[[-7, -2, 2, 11, 3, 4, 6, 3, 0, 4, 6], [-5, 12, 7, 8, 7, -3, -2, 7, 1, 2, -17], [-22, -14, -5, -9, 26, -15, 2, 8, -12, -16, -15], [-4, 4, -2, 8, 9, 1, -8, 11, 7, -10, -12], [-10, 8, 9, 20, -3, -9, 7, 6, 3, -5, -10], [1, -2, 0, -7, 1, 11, 19, -10, 5, 3, 12], [13, -7, 17, 10, -21, 8, -21, -9, 6, -5, 19], [-11, 25, 12, 3, 14, 15, 3, 28, -19, 26, -5], [-6, -1, -1, -4, 2, 7, 8, -1, 1, 0, 1], [27, 6, -6, -5, -6, 22, 4, -11, 10, 2, 26], [-18, 4, 23, 17, -3, -3, 17, -12, 2, -16, -31], [0, 4, 4, 2, 0, 0, 11, 2, -2, 3, 4], [23, 15, 10, 36, -18, 25, -25, -16, 13, 2, 33]]
The entry just left of the centre entry?
A: -21
The entry just right of the centre entry: -21
The minimum: -31
The centre entry?
A: 8
The entry just left of the smallest entry -> -16

Questions about the array below.
1) Read off the first entry of the smallest entry's row.
2) Read off the entry in the top-right corner.
3) Read off the entry just right of the largest entry.
4) Read off the last entry of the largest entry's row.
5) Read off the second entry on the main diagonal.
6) Read off the top-left entry.
7) Read off the last entry, reading row by row.
8) Read off the entry just right of -41.
 -4 -37   8  -1 -13 -14  11  -2  25   1 -29 -18  24  -4
 25   3  26  -3 -22   5  -6  -7 -42  -7  34  -9  13 -17
 18 -16   7 -22 -17 -54   8  -4 -25  -6  13  39   1  24
 20 -62 -19  -5 -23 -16  -8   7   2 -16  15  -2  13  33
 22  -2 -17   4 -16  -3 -32  -1 -13 -10  22  -5  10   2
  0  -9  21 -15   1  23 -10  11 -15   0  27  -4  -4  -3
 47  -5   8   6 -46 -22  10  -6 -23 -16  -9  10   7  -6
  6  -8   3   0  -7 -13  40   3 -26   9   3  -4   0  23
  2 -41  14  -2 -27  12  -1   1  29  10 -10 -10   2 -13
  3   3   0  14  -4 -37 -45   5 -13  -5  -3  -5  16 -32
-13   3  22  -4  31 -19   5  -3  -7 -35 -17  10  12 -16
-13 -12 -12  24  22 -14  21 -21  -6 -19  -6 -30  31  -3
 32 -17  18  24 -30 -18  33 -11 -31 -21 -10  -5   8 -20
 29 -15   3  -6 -16 -13 -21  17  -4 -35 -16  14   5   1
1) 20
2) -4
3) -5
4) -6
5) 3
6) -4
7) 1
8) 14

m =
 33  -4  16 -18   9  18  -4 -11   9 -10 -38
 14  -1  -7   1  10  10 -19  -8 -15 -15  -9
-11   6   9 -23 -10   9  17  -2  -7  11  -3
-26  -5   7   9  -9   6   7   6  16  -3  15
 11  17  10  10 -23   7  -8  -3  11  16  16
 15   6  11 -12  -6   6 -17   1  -3 -13  -8
 20  28  10  -7  -8  16 -10  -5 -21  -8   9
 51   7  -8  18  16   4 -20 -11  14   3 -13
  7  -2 -12  10  20 -16  -8   4  -6 -17   0
-15   1  -3   4   5  11  12  -3 -14  -8  11
 -2  -9   8   1  -8  10  -3  17  10  -9   2
 20  -2 -12  26  12   1 -22  -9  15  -4   0
 20  10  15  -7 -26  25 -11  26  12   5  12
Indices start at 1.
The top-right entry -> -38
What is the entry directly below -14?
A: 10
What is the entry in the bottom-right corner?
A: 12
What is the bottom-left entry?
A: 20
What is the entry at row 1, column 1?
A: 33
What is the entry at row 2, column 3?
A: -7
The entry directly below the largest entry is 7
What is the entry at row 1, column 2?
A: -4
What is the entry at row 1, column 3?
A: 16
What is the entry just right of the centre entry?
A: -10
What is the entry directly above the largest entry?
A: 20
The entry in row 3 and column 1: -11
What is the entry directly below 2?
A: 0
What is the maximum?
A: 51
The entry directly above 8 -> -3
What is the entry just left of the smallest entry?
A: -10

M = [-1.074, 6.790, -2.907, 2.219, 14.902, 19.020, 21.050, -14.057, -2.564, 7.067, 2.584, 2.653, -16.565, -6.543, -20.780]
The entry just left of -14.057 -> 21.050
Find the entry just left of 14.902.
2.219
Find the entry just right of -1.074.
6.790
The entry just right of 2.653: -16.565
The entry just right of -16.565 -> -6.543
The entry just right of -2.564 is 7.067
